128 stands for zero in the data rows.
Some points, each followed by its number:
[149 123  87 120 155 110 133 127  67  97 131 122] 0
[102  53 110  99 110 113 133 202  65  93  85  72] 1
[ 83 120 181 134  71 151 138 115 220 160  88 113] 2
[ 88 129 136 130 117  36 128 136 105 146 142 130] 3
[149 169 100  92 178 130 157 133 202  86 100 149] 4
[158 152 176 167 128 160 148  71 143  96 125 103] 5
[131  56 140 155  82 162  78 144 101 138 129 111] 6
[ 91 105 155 151 102  84 180 111 111  97  84  81] 7
[ 87 119  74 137  97 154 171 155 160 150  78  97] 8
[115  77 151 137  99  85 136 154  89 137 106 105] 9
[120 161 148  80 140  72 140 153 116  87 167 135] 10
[ 87  13  62 166 109  88  85 175  93 146 116 104] 11
[176  50  61 200 143 118  75 126  86 111 185 127] 12
[109 160 137 135 152 164 135  90 128 115 125 146] 13
[123  68 107 122  75  89 127  97  99 139 146  87] 14
[158 205 150 130 112 216 171  49 180 134 134 126] 15
[100  26  74 147 109  96 100 174  86 137 107 116] 16
[116 150 157  89 109  80 161 142 136 145 184 106] 17
[107 171 119  92 193 163 158  97  69 141  70 138] 18
[126 170 147 134 135 148 134  72 173 148 143 171] 19
[148 125 162 134 109 197 132 120 123  88 100 127] 20
[106 129 151 122 111  87 116 147 102 138 148 126] 21
[130 106 134 100 102 134 136 139  76 114 149  83] 22
[120 137  63 105 175 114 128 143 126 148 133  95] 23
[158 185 170 139 165 155 136 115 119 115 163 151] 24
[128 154  88 117 177 119 202 104 133 101 106 138] 25
[131 101  97 111 130 152 108 169 134 145 150 127] 26
[ 76 179 168 100 170 130 179 132 126 129 138 135] 27
[162 129  91  94 162  89 142 110 154 153 158  93] 28
[121 172  73  87 163 137 138 168 143 109 167 106] 29
[139 158 140 105 158 162 160 170 152 138 126 122] 30
[ 95  66 112 147  93 143  75 143 114 157 128 125] 31
[115  86  97 137  98 166  76 137 162 138 150  66] 32
[130 159  88 112 187 168 149 101 168  85 124 161] 33
[115  90 117 180 132 121 109 109  86 112 174 102] 34
[148  94  79 149  87 111 132 111 125 121 179  97] 35
[147 149 158 121 126 188 106 113 183 179  90 140] 36
[139 171 116 111 191 175 135 113 165  72 110 173] 37
[241 148  78 187  98 152  96 131 123 168 180 143] 38
[132  74 106 124  73  69 147 111  90 162 123 105] 39
[124 146 147 136 176 143  95  79 180  49 111 192] 40
[137 146 166 122  83 182 140 107 121 120  51 127] 41
[151 205 152 135 217 196 138  92 193  98 146 162] 42
[113  84 113 119  83  81 142 101  97 161 133 108] 43
[124 125  91 164  85 205  79 123 179 106  92 147] 44
[126  59 127 139  40 133 117  82  80 127 134  63] 45
[109  90 126  85 125 119 167 141  75 113  61 107] 46
[ 99 141 142 114  55 180 132 130 189 182  85 110] 47
[141 128 121 138 142 134 130 113 172 159 131 136] 48
[161 140  73 152 163 123 119 116 160 151 174 113] 49
[ 94  18  62 166 118  84 106 169  75 146 132  95] 50
[122 161 144 105 182 159 140 173 110 137 110 153] 51
[ 85  82 107 135  67 145  49 134 115 144  71 123] 52
[128 142  96 121 137 174 161 121 130 135 106 117] 53
[139 125 172 145 114 123  95 166 123 155 179 148] 54
[174 143 125 120 167  80 131 163 110 104 153 134] 55
[189 150 165 110 121 157 155 140 135 139 103 133] 56
[123  25  77 141 116 125 105 141  67 133 123  85] 57
[131  85 115 134  66  94 134 109 103 158 131 109] 58
[140 178 153 137 130 125 126  65 132 116 123 166] 59
[148 148 102  81 168  90 128 111 171 134 142  98] 60
[161  48  61 204 140 112  66 141  93 111 169 129] 61
[123 140  82 148 155 111 146 120 107 177 203 128] 62
[108 100 125 137 145 169 132 124 122 115  96 112] 63
[142  83 130 152 124 135 101  84  40 134 107 117] 64
[131 116  68 139 155 112 161 181  91 149 183 114] 65
[107  95 160 114  79  86 150 148  84 146 115 111] 66
[117 165 153 116 161 169 114 161 144 138 111 176] 67
[ 92 138 118 122 115 234  84 137 150 159 100 158] 68
[115 133 134 110 153 134 140  90 163  83  90 159] 69
[166 240 197 126 208  76 152 131 146  80 179 179] 70
[153 116 110 149 182  80 161 147  80 117 182 123] 71
[112 142 188 133 127 194  83 101 142 120 110 158] 72
[154  84  37 125 188 150 112 170 133 141 149  58] 73
[155 145 109 149  93 239  87 121 185  93  62 130] 74
[102  78 139 150  93  94 107 137  83 186 126 116] 75
[ 83 153 163 102 133 138 119 132 161 137 106 147] 76
[117 195 126  66 164 144 148 150 140 155  96 182] 77
[128 152 142 106 203 130 146 142 110 100 122 161] 78
[128 140  91 127 146  99 109 147  95 145 164 143] 79
[112 138 118 110 131 134 175  97 119 156  99 126] 80
[173 114 145 128 100 194 123 133 126  93  55 157] 81
[125 133 146 140 146  58 152  98 105  75 194 125] 82
[ 92 166 200 104 128 142 152 129 145 141 115 149] 83
[191 165 169 150 167 145  84 179 115 117 191 168] 84
[127 118 113 145 146  91 122 185 111 140 170 146] 85
[106 118  76 137 153 126  84 110 178 116 179  97] 86
[199 158 130 144 148 175 133  72 151 125 148 133] 87
[150 182 162 123 150 168 144  82 129 112 152 167] 88
[125 151 186 118 112 156 118  55 145 120 128 137] 89
[106 136 167  85 100 103 182  80 159  92  54 120] 90
[ 80  99 149 119 118 110 102 145 100 162 118 128] 91
[165 181 176 135 205 144 134 116 127 125 113 185] 92
[146 147 136 132  94 123 113 125 128 104 175 117] 93
[154 109 102 153 190  79 107  62  92  52 176 139] 94
[129 161 131 141 110  84 142 114 146 119 220 113] 95
[115 134 147 103 101 112 132 165  86 110 145 124] 96
[127 158 140 127 108 133 160 112 191 134 104 129] 97
[120  32  69 163 121 129 103 148 106 161 151 125] 98
[121 149 138 145 167 147 120 106 215  74 120 154] 99
[ 86 198 124 113 161 159 162 154 105 161 134 161] 100
[105 103 141 129  87  99 114 162 127 184 127 111] 101
[149 132 137 132 188 103 150 111 109  86 135 145] 102
[106  76 149 133  74 137 131 192 127 177 149  99] 103
[164 200 151 116 105 177 158 106 125 134  83 139] 104
[172 167  96 115 181 169 146 170 148 132 130 165] 105
[100 126 150 103  82 105 109 129  99 177  94 121] 106
[157 170 188 139 176 109 117  87 168 122 159 176] 107
[102 150  91  71 157  85 144 180 126 121 104  80] 108
[130 128 115 147 123  94 137 183 110 142 162 133] 109
[126 105 144 144   0 221 111  85 153 155  34 102] 110
[128  96 124 146 128 202 147 133  57 143  75 131] 111
[124 134  45  91 198 137 160 153 101 147 127 127] 112
[101 143 112 142 157  39 191 117  78  98 159 120] 113
[136 136 122 146 130 158 164  80 158 139  81 113] 114
[158 109 112 129 132  93 141 147 118 170 164 141] 115
[ 97 144 168 116 105 190 103 110 137 168  70 161] 116
[122  70 105 138  88  86 147 189  94 155 124 120] 117
[ 80 165 154 125 117 162 158  68 199 133 143 123] 118
[121 115 108 106 110 117 133 145  54 125 107 122] 119
[ 84 103 134 151  70 123  96 158 132 166 167 126] 120
[145 105  85 140  60 154 126  97  40 170 113  87] 121
[200 167 129 127 159 195 125 117 189 100  99 172] 122
[152 170 205 152 129 139 130  78 215  94 144 146] 123
[183 103  77  98 211 119  97 129 157  94 121 110] 124
[146 163 136 113 142  94 116 101 173 115  98 191] 125
[133 158 141 104 142 155 132 131 108 124 114 141] 126
[126 133 115 126 148  59 166 154  83  98 171  95] 127
[124  92 128 158 125 101  72 164 112 131 146 139] 128
[125 154 145 157 158 134 149 107 141  96 102 125] 129
[115  96  44 140  82 141 128 113  81 168 161  98] 130
[ 94 115 117 113 163  76 117 180  86 123  99 137] 131
[118 149 163 127 122 183  98  87 136 131  97 140] 132
[127  54 108 128  65  79 133 108 112 163 135  95] 133
[114  67 132 132  86 144 111 173  92 109  98  98] 134
[153  86 109 142  83 110 124 126 151 129 154 100] 135
[179 163 103 103 140 151 163  93 109 107 120 114] 136
[132 176 108 106 216 175 152 108 165  90 134 176] 137
[144  98  94 156 124 136  78 152  88 128 129 132] 138
[ 76 111 189 147 153 108  72 158 157 103 181 136] 139
[126 139 164 122 133 173 145 131 128 100 127 126] 140
[127 185 186 106  99 102 110 120 170 157 147 132] 141
[123  71 140 107  46 107  87 109  84 114  82 104] 142
[ 84 105 137 160  49 131 133  78 156 154  84 137] 143
[120 148 182 143 126 136  78 138 136  82 178 146] 144
[139 116  98 171 171 157 137 109 197  83 145 126] 145
[ 96 128 126 130  83 131 129 100 164 154  74 131] 146
[155 101  83 115 193 134 120 195 131  77 154  79] 147
[137  89  72 131 164  81 173 193  79 154 159 112] 148
[138 144 103 114 105 173 131 108 160 170 101 141] 149
[150 101 109 190 135 123  77 142 123 130 199 126] 150
[ 91 209 229 115 180 114 150  88 134 130 140 178] 151
[171 200 125 132 182 148 189 131 168 118 167 180] 152
[119 127 122 128 169 144 152 101 151  84 104 123] 153
[163 166 158 126 121 202 123 105 196 161 141 158] 154
[108  53 150 124  64 103 134 153  71 110 127  74] 155
[149 121 172 120  67 191 131 100 123 130  54 126] 156
Which point above is nearest to each new point? Its number follows each.
[140 142 104 133 131 105 117 141  93 165 147 135] 79
[156 134 120 140 211  82  94 162 166 111 161 143] 55
[142  95 119 149 144 182 150 140  74 127 101 130] 111
[156 117 122 116 145 129  87 116 210  90 163  92] 86
[152 179 180 133 137 189 121 122 167 140 147 130] 154
[122 104 134 143 113 101 107  84  96 120 162 111] 34
[139 163 124 161 106 186 106  98 213 165 170 141] 154
[123 155 173 104  82 165 133 118 127 126  42 123] 41
[140 154 112  89 162 131 184 110 129  98  83 124] 25
[109  89  95 119 111  94 124 186 106 155 145  96] 117
[152 127  92 102 145  66 180 148 104 135 177  68] 127
[114  66  81 111 105  84 154 172  70 155 117  75] 117
[152 134 123 144 200  93 159  95 109  81 126 137] 102
[119  87 143 104  38 102 113 116 119  95  78  91] 142
[144 121 164 127  98 189 131 119 147  85 105 118] 20
[146 126 132 124 119 101 133 103 131 107 182 126] 93
[111  72 148 123  90 123 131 209 138 161 159 112] 103
[ 99 142 116 151 171  41 185 114  65 113 157 139] 113
[127  92 142 154 126 108  76 160 106 131 141 129] 128
[137 120  97 120 139 113 124 130  83  99 129 123] 0
[ 69 116  68 129 117 124 169 147 157 154  78  94] 8
[116 157 167 109 107 101 105 146 112 144 128 157] 21
[119  66 148 133  61 107 118 135  66 109 117  89] 155
[138 108 130 121 132 105 121  86 133 104 177 129] 93
[121 174  47  73 183 155 131 173 149 114 171  99] 29
[126  79 128 183  91 107  92 123  86 177 151 121] 75
[152 214 172 155 189 160 100 112 141 110 184 168] 24
[ 84  73 125 139  81 119  50 146 112 158  78 148] 52
[159 110 108 148 180  54 161 137  81  98 179 120] 71
[145 152 137 169 154 141 136  96 136  84 104 131] 129
[115  48 161 142  63 143  99 125  96 126 126  93] 6
[120 127  84  75 178  97 172 120 127 118  99 166] 25
[136 158 157 132 156 148 116  77 174 150 140 164] 19
[101  99 124 144 154 170 114 135 107 118 102 123] 63
[134 195 143  75 167 161 139 133 142 158 103 160] 77
[161 171 154 146 236 140 113 127 124 128 101 185] 92
[169 215 194 137 203  67 170 146 155  97 168 184] 70
[125 154 166  84 120  81 169  88 170 104  59 140] 90
[177 181 154 161 181 137  80 199 110 111 198 177] 84
[122 149 174 123 127 136 127  58 152 114 115 146] 89
[136  91 124 154 109 123 106 115  53 135  94 121] 64
[122 136 131 107 124 137 177  90 120 109  92 106] 80
[138 134  69 129 186 111 144 102 229 118  96 157] 4
[175 189 152 104 124 172 157 110 124 115  82 131] 104
[129 160  91 130 161 136 187  83 104 108 105 137] 25
[140 152 143 134  81 171 169 117 165 130 118 104] 97
[129 116  99 131 154  98 140 117  54 122 146 109] 0
[ 72 227 210 121 175 115 145  99 112 132 131 171] 151
[158 127 122 172 155 158 126 108 185  67 137 124] 145
[182 143 136 125 132  86 140 151 117 103 136 124] 55
[132 137 116 162 150  92  99 167 149 153 206 161] 85
[139 129 165 144 135 154  94 148 125 102 181 132] 144
[144 106  96 116 131 120  92 117 186  91 163  93] 86
[120 136 162 117 151 107 112 116  94 152 163 117] 21
[121  87  77 111 131 137 104 154 110 166 151 115] 26
[102 125 160 122  60 144  75 144 119 189  91 151] 106
[127 152 178 161 108 102 104 160 149 146 186 139] 54
[135 137 127 152 153 153 110 102 206  51 134 146] 99
[138 153 135  83 213 136 153 139 119 120 133 160] 78
[141  72 130 146  87 119 122 200 139 158 152 106] 103
[158 122  80 127 185 145 124 178 141 113 166  85] 147
[107  63 122 139  56 122 102  94  71 139 129  70] 45
[154 176 184 137 196 159 135 118 114 141 107 191] 92
[121  30  68 130 112 123 112 147  65 128 123  83] 57
[125  78 125 102  53 101 106 117  94  78  63 105] 142
[118 138 178 131 139  98 115 113  97 158 163 113] 21
[133 125 161 138  97 134  94 159 126 143 128 153] 54
[124  92 131 153   4 231  97  88 137 150  22 109] 110
[119 113  92 160  86 217  85 127 172 110  77 142] 44
[175  74 110 162  68 152  95 147  93 171 137  95] 6
[156 160  93 108 156 123 167 117 130 128 107 176] 25
[136 159 192 148 113  82 105 170 160 147 182 151] 54
[231 152  94 178 146 130  74 123 115 165 172 154] 38
[ 91 121 129  71  70  82 173 174 100 140 116  94] 66
[ 82 112 184 155  45  92 115 110 138 148 180 113] 120
[ 90 166 155 122  67 166 135 119 172 171  80 129] 47
[ 99 105 187 154  50  92 105 123 131 149 174 120] 120
[110 198 139  98 228  84 178  98 107  98 107 181] 78
[135 174 180 141 153 137 139 119 157 124 161 144] 24
[118  48 121 135  57 137 113 117  77 147 110  78] 45
[118  46 157 139  74 157 100 114  88 136 152 100] 6
[ 93 106 159 114  90 112 134 168 124 204 142 119] 101
[126 124 154 117 127 163 146 125 107 108 124 124] 140
[133 103 110 133  60 140 134 114  39 155 112  77] 121
[114 103 134  88 137 114 157 168  64 111  77 115] 46
[157 139  86  98 138 103 149 123  76  83 128 130] 0
[152 160 164 148  98 116 172 126 202 119 144 125] 97
[162 140 127 118 133 115 118 109 162 105  93 196] 125
